In the rows, 128 means zero.
One turn sends every row of this set to another row. A few are shown first. Where does it send the rows asked after them?
Zun: [149  93 148  88 118 136 146 139 119 143 108 128 113 102  98 136 136 136
 148  84 119 121]
reb: [146 161 129 147 103 145 146 137 118 120 130 100 167 112 129 103 136 112
 135 141 119 162]
betos: [154 160 128 146 113 136 155 156 115 115 122 112 160 111 131 111 148 124
 137 143 126 165]
Bilu: [128 126  95 118 160 122  87 113 155 121 125 138 106 160 145 145 137 152
 103 134 140 137]
rone: [146 124  92 134 172 124 112 143 129  96 111 126 116 125 156 180 122 152
 107  97 129 133]
Divi: [101  87 153  98 100 144 133 108 133 151 134 131 124 112 108 115 131 123
 145 109 123 108]
litu: [132  88 114  74 134 152 117 139 137 136 121 145 120 131 101 154 133 130
 137  98 123  82]
gebe: [ 96 131 100 133 142 135  76  96 133 112 136 119 144 158 141 145 114 120
  95 122 133 117]
Filu: [112  88 128  95 131 141 117 146 121 136 129 159 116 113 110 164 136 126
 134 102 126  74]
Leku: [145 160 135 150 109 130 154 154 114 120 130 119 153 102 137 111 147 125
 138 150 126 163]
paz: [121  86 117  80 125 156 114 134 128 129 127 141 134 133 104 157 131 119
 132  97 122  73]
beten: [102  76 152 103 107 136 145 137 123 141 128 153 108 117 121 123 147 135
 151 122 133 103]
Sot: [121 157 137 170 126 123 142 155 120 124 119 100 142 121 131 105 150 134
 150 152 121 153]
foze: [116 126  96 123 146 143  85  85 162 121 135 110 130 147 148 146 106 135
  98 109 120 131]
Nos: [133 133  98 133 156 138  94 109 130 102 119 103 142 120 142 173 101 129
  95  84 116 131]
guzu: [133 136 108 139 166 106  91 139 121 115 114 144 105 118 143 170 136 153
  98 113 140 140]
levub: [144 161 128 159 130 130 143 152 124 123 111  89 143 127 125 106 148 140
 152 141 119 160]
zelu: [124 162 132 162 117 131 132 131 134 135 124  83 150 126 123  96 144 133
 150 151 113 157]
turok: [110 142 112 146 148 121  77 115 106 107 125 123 139 115 135 173 113 123
  89 100 126 127]
Mava: [129  85 131  86 105 162 146 132 122 127 118 117 142 145 109 120 136 116
 150  97 121  96]
mikop: [120 125 110 146 167 115 104 135 130 108 122 141 107 106 160 177 119 150
 101 107 129 133]
Pude: [115  83 143 105 106 152 146 144  99 119 115 125 149 123 112 135 131 111
 150  92 123  92]
samom: [139 131  99 134 171 114  99 151 112  95 109 139 115 138 146 173 136 146
 103 109 144 135]
rem: [152 152 125 140 114 138 155 154 130 119 127 116 149 129 137  99 154 126
 142 159 134 162]
tilaz: [125  94 154  96 104 140 131 117 115 149 119 120 129  93  95 132 122 126
 140  88 114 118]
luvif: [121 157 134 165 126 126 141 142 135 133 126  96 138 129 131  93 149 138
 151 160 121 156]
Veveb: [133 159 133 151 102 142 149 140 113 118 134 107 169 112 132 105 139 110
 136 148 123 157]
luk: [143 155 132 142 111 134 155 148 132 125 130 121 142 120 138  97 153 130
 140 164 132 165]
tipo: [137  94 123  80 133 143 115 141 132 138 121 145 117 113 100 162 132 134
 130  94 120  88]
bosav: [125 155 127 163 124 137 141 145 124 120 121  84 160 142 129  98 147 125
 152 149 117 145]
pek: [149  82 132  79 115 153 148 139 133 136 109 128 118 137 106 125 143 135
 154  97 126 113]
sote: [142 156 129 140 104 143 146 131 135 129 135 109 156 126 130  91 142 117
 135 157 127 164]
tezo: [138 155 122 156 128 137 146 148 134 123 115  87 148 144 131  98 151 134
 152 152 120 152]
zor: [103 128 107 149 150 132  94 114 117 100 132 119 144 116 157 174 100 123
  96  96 120 120]
Fiv: [125 114  86 124 169 134 109 126 158 103 125 137 111 163 170 155 129 149
 113 123 138 126]
Miduv: [128 143 100 137 152 131  81 123 104 104 115 111 147 129 131 171 113 122
  93  90 124 127]
toz: [133 152 127 141 105 146 152 138 131 120 135 111 163 132 139  93 147 115
 139 159 126 153]
guzo: [ 99 117  93 131 146 148  97 102 148 102 139 119 141 158 160 149 110 128
 104 117 128 110]
vevu: [112  80 151 110 113 134 149 157  99 123 116 149 125 110 120 136 142 126
 149 105 128  98]
koza: [137 162 129 161 124 128 137 142 124 128 118  80 151 118 121 105 139 132
 146 136 109 158]
Buz: [120 119  98 123 164 125 101 111 166 123 131 141  96 138 163 153 126 159
 105 127 136 137]
lub: [111  92 129  86 121 144 105 123 136 148 133 147 119 112 103 156 126 124
 128 100 119  83]
favud: [108  84 127  88 128 142 110 132 134 143 134 157 115 117 110 153 133 130
 131 109 126  80]
Zemi: [125  95 127  85 126 144 105 129 129 147 124 142 120 105  98 163 123 125
 124  91 117  88]
sise: [114 121  90 124 161 126  94 124 147 110 127 144 111 171 152 144 143 146
 104 136 146 124]
Fafa: [120 158 133 170 123 131 140 152 113 116 119  87 156 126 130 107 148 125
 149 144 116 147]
ruk: [115  89 122  92 127 149 115 144 116 129 126 146 128 118 110 165 129 120
 134  97 122  71]
Dip: [117 137  92 118 145 141  75  91 142 118 128 110 142 162 133 145 113 125
  93 112 129 125]

Nos -> rone
Veveb -> Leku
Now these:
Fafa -> Sot
Dip -> Miduv
tipo -> litu
Zun -> pek

One turn sends every row of this set to another row. A few are shown first. Where does it send the rows asked after them?
Mis: [109 141 145 116 122 143 120 144 131 104 131  94  89 168 129  88 119 158
  87 130 146]
viba: [109 132 110  90 101 123 106 114  96 110 119 142 138 117 116 135 170 117
 120 108 108]
sepo: [133 129 129  76 149 138 129 129 119 115 120 107 176  89 106 120 140 129
 128 132 117]
dimef: [117 130 117 154 160 126 116 101 147 117 177  92 110 157 148 129 104 153
  99 104 131]
Sar: [123 131 160 129  90 142 140 130 126 105 101  88 134 174 121  93  96 150
 139 121 120]
bobal: [130 130 112 100  99 122  99 104 100 113 116 152 130 119 129 125 165 128
 109 119 112]
fuf: [ 93 119  93 139 142 120 158 122 129 135 133  81 157 102 112 157 136 112
  83 128 124]
basup: [ 85 130 144 116 110 138 129 166 125  98 125  78 113 168 120 110 138 143
  90 121 146]
non: [121 140 108  91 114 130  95 105  95 111 119 151 123 113 118 126 156 122
 127 109 111]
Fumed: [141 124  96 153 148 124 139 102 132 139 130 105 133 107 139 130 121 138
  68 150 129]
fadep: [158 117 137  93 131 134 121 123 123 107 110 110 175  93 122 122 147 146
 119 136 109]
sakig: [136 106 105 168 119 122 131 100 142 127 114  87 149 111 124 166 133 135
  93 119 108]
Pagus: [ 99 140 118 154 112 159 115 122 128 146 156 114 129 125 123 164 178 154
 118  89 112]
niz: [ 95 113 116 149 127 118 144 115 155 140 176  74 140 160 133 155 104 130
 120 105 135]
puve: [ 97 124 146 119  87 150 154 132 148 121 122  87 122 176 102 112 104 136
 141 109 136]
numu: [113 129 159 127  86 139 134 134 128 111 104  77 132 168 115 108  98 139
 144 119 119]
gug: [143 118 135  78 120 125 100 117 134 127 117  91 160  93 104 144 137 124
 132 127 108]
moba: [148 128 129  68 136 137 122  93 139 129 125 115 153  97 103 107 130 141
 125 131 107]
mit: [109 142  90 135 180 137 133 104 125 138 138  99 123  93 113 139 101 116
 109 126 127]
Paf: [117 136 152 136 112 164 147 135 133 105 115 102 118 170 116  97  92 151
 150 113 140]
ladeb: [ 99 126  96 136 145 131 151  81 147 131 129  92 140 108  89 150 121 123
 119  99 101]
ter: [159 126 133  81 139 130  90 117 127 131 122 103 146  88 122 127 126 132
 124 144 120]
tobu: [ 82 146 139 103 131 146 113 152 127 106 134  78  89 161 112 107 113 138
 114 114 147]
Zigok: [ 94 148 109 139 124 167 155 129 120 171 169 126 140 121 124 143 155 137
 126 112 135]
Mobe: [124 114 125 175 145 130 143 126 137 117 163  91 150 157 157 139 104 148
 114 114 143]
Rukeb: [102 114 118 152 139 117 148 114 148 112 172  84 144 167 143 133 135 155
  79 105 128]
Pebi: [100 152 114 142 128 166 118  99 135 151 163 127 112 123 117 143 163 158
 126  86 110]
zupu: [117 154 113 153 136 173 128 131 118 166 165 133 125 116 143 144 144 143
 130 118 145]
kune: [145 117 127  68 115 122 126 110 138 136 127 103 162 100 112 118 146 136
 102 149 111]
Nerud: [139 131 110 102 103 136 121 114  93 135 116 161 145 115 135 122 135 113
 140 136 132]
Pifet: [ 96 144 147  99 109 123 118 148 117 111 123  77 107 161 126  94 116 140
  90 140 132]
rurum: [ 81 130 117 148 166 130 133 125 137 105 174  81 137 150 128 147 119 135
 116  89 130]
sok: [120 135 105  89 100 132 127 110  98 141 122 154 146 117 119 127 138 104
 145 126 127]
loron: [132 124 109  99  87 126 120 118  97 143 116 148 151 118 131 135 144 106
 132 136 131]
vobuf: [ 83 147 147  95 121 130 128 152 113 105 121  74 112 158 117  89 118 139
 101 133 133]
nitu: [117 139 111 149 104 154 138 127 129 179 166 125 131 127 142 148 156 145
 109 123 137]
zov: [129 116 154 144  82 147 129 143 142 118 113  88 117 177 126 119 104 146
 131 124 143]
bon: [119 145 119 160 124 167 124 111 130 139 156 134 128 127 137 137 174 170
 106  97 115]
manu: [104 129 117 146 160 138 161 101 146 126 175 102 141 160 134 121  93 142
 125 104 138]
basum: [142 132 104 166 164 144 138  85 132 112 118 116 137 105 122 127 114 148
 112 112 109]
giko: [113 136 157 120  95 143 135 122 132 113 107  86 125 169 111  95  89 142
 148 119 118]
gir: [ 98 149 150 105 125 133 109 152 111 105 120  79 105 156 126  90 108 141
 100 137 135]

niz -> Rukeb
Mis -> Paf
sakig -> Fumed
Now these:
moba -> sepo
loron -> bobal
giko -> vobuf
Zigok -> Pagus

